Each named move below is a turn or a mirror, shown by a few rows before and after it. Which moves, in which order, take the first row of each later pair to the second? The first pair is answered.
W:
[ 37  -2 -35 -17   1  -1  14 -36 -20  -6  -5]  ->  [ 11  -1 -29 -13 -32 -17  25   1 -35  11 -17]
[-13  18   3  -1  -5  -9   7  13 -15  12  -4]  ->  [  9  15  -2  -3  22   5  -2 -18  -3  -1   5]
[ 24  -1  15   0  16  10 -11 -21  14 -26  11]  ->  [-12   2  24   6 -27  -9   3  30  -7  -3  -3]
[ 13  -8  -2  -6   7   6  -9 -15   8  -6   1]  ->  [ -8  -4   3  -2 -18  -9   2  13  -5   6  -7]
T:
[-17  -1  15  21   7  -8 -21  25  -9  24   4]  ->  [-20  -2  14  21   0 -12 -19  29  -9  21   2]
[ -9  -7   6   4  20   7   6  10  20 -12  21]  ->  [ -9  -6   7   3  20   7   8  11  21 -13  22]
[-12 -16   2  -9 -18 -33  -5  17  21 -25  -6]  ->  [ 11   5  -1 -12  36  -4 -24 -24   3  15  19]
[-10  -6   1 -10 -43 -30   6  39   4   5   1]  ->  [ 13  17  -2 -12  14   1 -17  -5 -17  49  26]
N:
[  0  -2  14  -1  26  -4 -20  -9  -2  33  -1]  ->  [ 10 -12  11  -1  29  -2 -20 -20  17   3  -4]
[ 21  -3 -22   5  -5   9 -15 -20   3 -18 -24]  ->  [ 12   0 -24   3 -25   1  -7  -9  -7 -12 -32]
[  8  -5  -4  -6 -16  -4   4   6  11 -23  -7]  ->  [ -2   4  -3  -3 -23 -10   6  16  -5  -5 -12]
Pairs:
Between the rows of a pair lie two moves.
[  4  10  -2   2  48   4 -11  -3   7  21  13]  ->  [ -6   6   4   4  42   2 -11   7  10  21  16]
W then N
[  9  -4  10   1  11   7  11  -9  17 -11  -9]  ->  [ 3  8 13  3 16 10  8 -5 -4 19 -2]
W then T
[-22  -8  16  11  -9  -1  -4  23  19 -11   6]  ->  [-21   6  19  11   9   8 -13  18   0  19  16]
T then W
[-9  6 14  2  4  6  3 -6 -8 19 -6]  ->  [-10  -6  17   2  -7   0   7   1   9 -10 -12]
N then T
[-12 -19   9   0 -19  -8   3  16  27 -25   5]  ->  [ 10 -10   6  -3  24  13 -15 -23  20  -8  23]
W then T
[  9 -17  -2  -6  30  15 -14 -14  10  15  12]  ->  [-16 -10   3  -4   1   1  -5  23  -8  38   3]
W then T
[-10  -4  10   5   9   4  -7   0  22  -4  15]  ->  [ -4   0   7   4  17   7 -11 -10  19   2  18]
N then T
[-30   6  14   0 -23  -1   4  25  -4  30   5]  ->  [-33  -1  22   2 -21   1   1  26  13  15   8]
N then T
[  9   2  -7   1   2  -4   6 -11   3 -30 -17]  ->  [ 10  18  -4   2  20   6   1 -17 -17   3  -8]
W then T
[-21  -9  21   6  17  17 -13   8  36 -18  26]  ->  [ -9   1  15   1  36  27 -18 -10  24  -2  31]
N then T
[  1   5 -16  -3 -12   3   8  -8 -26  -2  -8]  ->  [  6   8 -14  -1   8  13   2 -20 -20   4   3]
N then N
[ -8   9  23   4 -25  16 -33  20  -4  17 -18]  ->  [  8   4  27   7   0  28 -40  -2  15   2  -4]
N then N
[-37  10  -8   6   5   1  -5  20 -22  26  -7]  ->  [-27 -14 -15   5  -9 -12   2  18  14 -32 -17]
W then T
[-21  11   1  -1  -1  -6   7   6 -19   6  14]  ->  [-10   4   2  -2  18   4  -2 -10   0 -11  25]
N then N
[-24   3  19  10  -8   2   1  29  -1   1   7]  ->  [-14   2  25  11  17  15  -9  14   9  -2  19]
N then N
[  3 -29  -6  -5   1   2   7 -16   7 -18  -3]  ->  [  5 -13  -8  -8  14   7   6 -24 -14  11   2]
N then T
[ 20   7 -14   3  -7 -10   2 -20  -3 -13 -16]  ->  [  0  17  -8   7 -14 -12   3  -2 -22  16 -13]
W then N
[  2   6  -7  -3 -15  -1   3  34 -23   9  -1]  ->  [ 18   3   0  -4  26  18 -15   7  -5   5  22]
N then N
[  9  11  -6  -6 -10  -3   3   0 -11  15  -9]  ->  [  4   6  -3  -6 -20 -10   5   9  -3   0 -12]
N then T
[-17  23  12   5  25  13 -12  14 -10  45  17]  ->  [ 13   0   4   0  40  17 -14 -21  33 -19  16]
T then W
[ 14   6  -4 -20  11  -2   2 -22 -24  41   8]  ->  [  8 -22  -4 -18 -27 -25  16   4  17 -26 -11]
N then T
[ 15  19 -22 -21  -3   8   2 -29   1 -16   8]  ->  [ -1  16 -18 -19 -31  -7  11  -3   2 -23  -4]
T then W
[-12 -31  37  15  17   3 -13   9  51 -30  23]  ->  [-35 -22  42  20 -15 -11  -3  44  30  -5   9]
W then N
[  0  18  14  -2  30  13 -16  -9   0  28  25]  ->  [ 10  -8  11  -3  16   2  -8  -8  36 -34  10]
T then W
[ 20  -5  -1 -13  -4  -6   6 -13   9  -8  -6]  ->  [  9   2   1 -11 -15  -9  11  -1  -9  15 -10]
N then N
[ -8 -11  10  10   2  -2   3  10  17 -13   6]  ->  [-17  -1  14  12   1  -1   1  15   2  12  10]
T then W
[  2   6  -4   2  19   8  -3 -12  -8  18  11]  ->  [ -2 -12  -5   5  -6  -5   6  -1  16 -25  -3]
N then T
[ 33   3  -4  -6  10   7 -12 -36  16 -31 -14]  ->  [  7  13  -8  -7 -40 -16   9   3 -16  -5 -39]
N then N
[ -7 -17  25  10  16  13   5 -21   6   1  18]  ->  [-20 -14  32  13   5   8   8  -2   0  11  16]
W then N
[-14  12   4   1 -18  10   0  16 -14  31   1]  ->  [ 18  -2  -5  -4   7  19  -6 -25  17 -17   1]
W then N
[ 13 -19  -6   1  22  13 -10  -6  40  20  25]  ->  [-10  -9  -2   4   3   4  -6  21  20  51  22]
W then T
[  9  -9 -17  11  21   2  -8 -22   8 -26   4]  ->  [-17  -9 -10  12 -20 -17   4  17   2 -24 -12]
T then W
[ 11  -6  15  -3   8   0   4  -8  14 -15   2]  ->  [  0   0  11  -2 -16 -10  12  12  -3  -2  -8]
N then N
[  3  15 -22  -6  -9  -8  18 -13 -36  39 -11]  ->  [ 29   6 -25  -9  20   6   9 -46 -14   9   1]
W then N
[ 17  27 -37  -6   4   9   3 -30   2 -28  -4]  ->  [-16  43 -22   1 -13   2   4   7 -27  24  -2]
W then N
[-16  17  -9   1 -11 -24 -11  16 -34  46 -10]  ->  [ 18  -1  -4   1  45   3 -35 -33  14   6  17]
N then N
[ -6 -16  13   1   4   3  -6   5  22 -25  -8]  ->  [  3   4   7  -2  26  18 -16 -14  -7  15   4]
N then T
[-20   3  -5  -3 -28 -14  15  17 -34  18 -15]  ->  [-29  -2   6   2 -29 -14  11  29 -22  11 -10]
N then T
[  8   6 -46  -2 -24  -6 -17  -5 -21  11  -8]  ->  [  0   0 -39   0 -36 -14 -13  11 -15   2 -12]
N then T
[  2   1   1  13   6  -7  -2  17  -7  33 -15]  ->  [ -2 -12   6  15  -6 -12   0  25  14   5 -20]
N then T
[  9 -26  -5  -3 -19  -5   8  -6  26 -39 -14]  ->  [-18   5   1   1 -27  -5   8  20 -23  37 -12]
N then N
[ 14 -10   5  -6  14  11  -2 -17  21 -22  12]  ->  [-22   4  18  -1 -11   2   3  24  -7  20   8]
W then N
[-13 -22  16   6   4 -17   0  25  11 -13  18]  ->  [-16 -11  18   6  15 -10  -3  25  -7  14  28]
T then W
[ -5 -27 -16  -6 -12 -14   2 -11  35 -31   5]  ->  [  3   3 -20  -7  21   5  -9 -32  -8  37  20]
N then T
[  0  14 -13 -13  20  26 -12 -15 -16  37  13]  ->  [-27   2  -9 -11 -35  -1   8  31 -11  19  -8]
W then T
[ -7   8   6   5  -2   5  -8   2 -21  25  12]  ->  [  9 -10   3   3  12   8 -10 -18  10 -16  13]
N then N
[ -9  23   8 -14 -18   0   6  -3 -35  21  -8]  ->  [ 10  12  12 -13  20  18  -9 -36  -3  -6  10]
N then N
[-35 -15  26  10 -15 -10   0  29  20 -22  16]  ->  [-40  -1  32  12   1  -1  -8  28   3   8  25]
N then N
[-6  5 17  1 18 17 -8 -7 18 -8 11]  ->  [-19  11  21   3   8  13  -5   7   2  16  10]
W then T
[  7 -16   5   4  27  11  -9  -3  16 -28   5]  ->  [ -3   1  11   7  29  16 -13   7 -16  19  12]
W then T
[ 15   0 -24  -3 -16 -19   0 -11 -22  20   3]  ->  [ 15  -5 -24   0 -26 -25   5  -5 -10   0  -5]
W then T
[ 13 -15  10  -8 -12  15  13   2  17 -30  -1]  ->  [ 18   5   5  -9  13  28   5 -13 -15  17   9]
N then T
[ 15 -23   8  -2 -16  -1   6  13  36 -42  -6]  ->  [ 25  13   3  -4  29  23 -10 -14 -18  35  15]
N then T
[  8   4 -23  -2 -19 -15   9 -16 -23  -9 -20]  ->  [  7  14 -14  -3   6   0  -3 -25 -32  19  -4]
N then N
[-4 -1 -2  3 -9 -6  5  5 -3 10 -8]  ->  [ 8 -4 -7  1  0 -2  3 -8  6 -7 -9]
W then N
[ 17  12 -17  -3 -18  -1  17  32 -25  27 -11]  ->  [ 43  12 -24  -8  19  18   3  -6 -14  20   4]
T then W
[-52  -1  33  11 -15  -9  14  28  18  -8   5]  ->  [-47   6  39  15  18   7   0  13  16  11  24]
N then N
[ 30  -4 -22  -2   5  -3   7 -34   6 -27 -15]  ->  [-10  19  -6   4 -17 -10  10  10 -34  35 -14]
W then N
[ 20  -2  -8   9   7   5  -1 -17  -1   2  10]  ->  [ 15  -6 -13   6 -17  -8  12  -6  -3  -8  -4]
N then N
[ -1  16  26   3  41   2 -21 -33  13  -8  43]  ->  [-38  27  33   7   3 -14 -10  18 -16  31  31]
W then T
[ 24  12 -26  -2   9   5   6 -23 -12  18   1]  ->  [ 16  -4 -27  -1 -21 -11  17  -6   9 -20 -14]
N then T
[ 22 -16  -8   1  16  -4  -6 -20 -22 -23 -15]  ->  [  8  -2  -5   2  12  -1  -6  -9 -48  10 -13]
W then T
[-22 -11  14   3  -6  -9  -2  -1 -14  11  -7]  ->  [-12 -21  13   1  -7  -8   1  -8   3 -14  -9]
W then T
[-12   5   2 -11 -34 -17   6  23 -18  10  -5]  ->  [ 15 -15  -7 -13 -18 -12   2 -10  16 -38  -3]
W then T
[-13  13  11  -1 -35  -9 -20  19   5   9 -43]  ->  [ 15   2  -5  -6 -18  -4 -21 -16  22 -27 -45]
W then N
